(in the rows, 128 means zero)
Families of rows that turns and mirrors carry onto each other, the same ones carrying the whole set onto itself: the rest of each named row's family, in list order
6 families of 6 rows
kugif: [119 144 124 132 144 170 154 128]
buvur: [136 123  80 115 121 113 148  92]
Vis: [112 126 125 149 147 157 142 146]
dukaz: [128 151 162 111 154 110 126 144]
lal: [168 110 123 159 126 125 153 138]
Gedu: [136 144 170 113 155 118 124 130]
Fesa: [155 128 118 174 125 140 144 120]
tefo: [168 135 145 115 104 100 117 116]
ranu: [161 127 123 159 110 143 148 140]
keto: [141 127  76 113 109 114 151 112]
veg: [113 135 107  88 160 113 143 104]
vek: [117 128 123 152 151 160 142 139]
Zit: [157 143 148 128 113  88 114 120]
Vum: [110 152 109  85 141 131 141 108]
salak: [130 159 164 105 138 133 123 131]
mageb: [155 123 129 167 122 146 147 124]
fatep: [121 129 115 149 151 158 153 144]
zet: [134 127  80 120 118 100 141  98]
tib: [150 110  82 119 126 100 154 112]
gib: [126 147 161 111 144 112 108 136]
nipo: [103 134  93  96 148 117 132 111]
dide: [146 121  82 113 109 116 143  96]
maba: [163 121 122 160 111 146 144 124]
sigir: [139 131  80 122 123 102 139  91]
Bok: [106 140 101  93 158 111 147 120]
vozib: [124 127 124 143 164 160 157 127]
fopip: [169 124 137 117 121  82 129 128]
val: [162 144 145 131 118  91 112 114]
mutu: [ 97 130  95  96 145 117 135 117]
ritub: [159 140 150 115 112  92 116 113]
Nud: [151 125 119 173 119 139 145 127]
tad: [108 138  93  90 149 109 138 118]
fizu: [134 148 163 115 144 111 116 147]
siras: [120 143 160 111 138 110 111 143]
Zogu: [163 142 138 110 103  92 120 129]
tosad: [119 135 124 144 160 152 157 144]

Same family as dide: dukaz, tefo, maba, Bok, tosad
Same family as siras: Vis, Fesa, sigir, val, mutu
Same family as gib: vek, Zit, zet, nipo, Nud
Same family as fatep: buvur, mageb, ritub, tad, fizu

Families of rows that turns and mirrors carry onto each other, the same ones carrying the whole set onto itself: the rest of each named row's family, in list order
4 families of 8 rows
bap: [135 139  84 169  67 126 103 134 166 110 102  96 158]
som: [111 125  84 152 106 138 132 115 140  94 124 133 101]
sagev: [128 103  71 160  79 113 123 145 154  96  94 126 123]
Dozi: [136 129  80 153 166 128 131 132 130  72  84 126 150]
magav: [103 140  99 147  86 155 129 157 145 127 126 111 194]
fuz: [150 127  79 136 135 118 107 104 141  71  86 169 149]
Lim: [116 102 120 162  92 120 126  93 131 136 104 126 177]
lon: [101 114  93 140 117  98  83 121 168 112 120 147 168]
leni: [141  91  77 149  96 120 122 137 155  51 126 148 177]
nisos: [155 142  97 156 111 181 147 110 157  74 130 121 178]
Kuve: [109 130 113 157  86 159 124 148 190 116  82 133 187]
kudo: [139 110 100 155 112 136 173 167 149  98  85 156 174]
kufu: [145 123  98 151 141  84 103 147 157  81 103 132 173]
gab: [120 161  97 161  94 152 113 106 152 109 133 103 136]
bag: [132 113  96 128 107 143 138 104 159 129 111 106 204]
noz: [135 130 106 148  85 116 125 180 163 114 109 159 164]
vuto: [131 129 110 155 150 146 156 111 123 106 107  97 173]
pezed: [125 133  74 136 135 163 126  83 121  89  92 119 174]
Fop: [ 74 145 103 154 109 176 108 117 159  97 107 131 179]
vepaf: [134 120  71 139 131 161 137 125 156  49 134 147 152]
fikug: [137 134  97 163 121 164 142 103 138 125  63 125 150]
subaf: [119 109 121 166  85 129 129 141 163  95  73 176 154]
Muzad: [162 114 103 166  76 138 132 121 154  76 123 121 203]
Bavub: [ 94 153  88 158 108 170 123 126  98  92 113 130 162]
pima: [127 144  95 160 107 130 117 150 118  77  95 177 132]
duni: [140 121 127 154 124 102 128 125 149 114 126 106 196]
Votig: [102 162 102 161 125 139 102 122 128  73 134 140 201]
Litu: [ 83 123 110 163 107 148 113 110 132  73  97 173 146]
Nar: [157 108 102 128 106  98 119 124 177 110 105 154 180]
gevo: [118 142  75 153 118 148 123 168 161  90  92 118 212]
vemub: [122 129 126 162 120 126 150 121 117  83 127 177 162]
Nelat: [123 145  71 142 146 141  99 131 175 102  78 145 141]

Same family as gevo: Lim, lon, kudo, fikug, Votig, vemub, Nelat
Same family as gab: bap, som, sagev, leni, nisos, vepaf, Muzad
Same family as Litu: Dozi, Kuve, kufu, vuto, Fop, subaf, duni

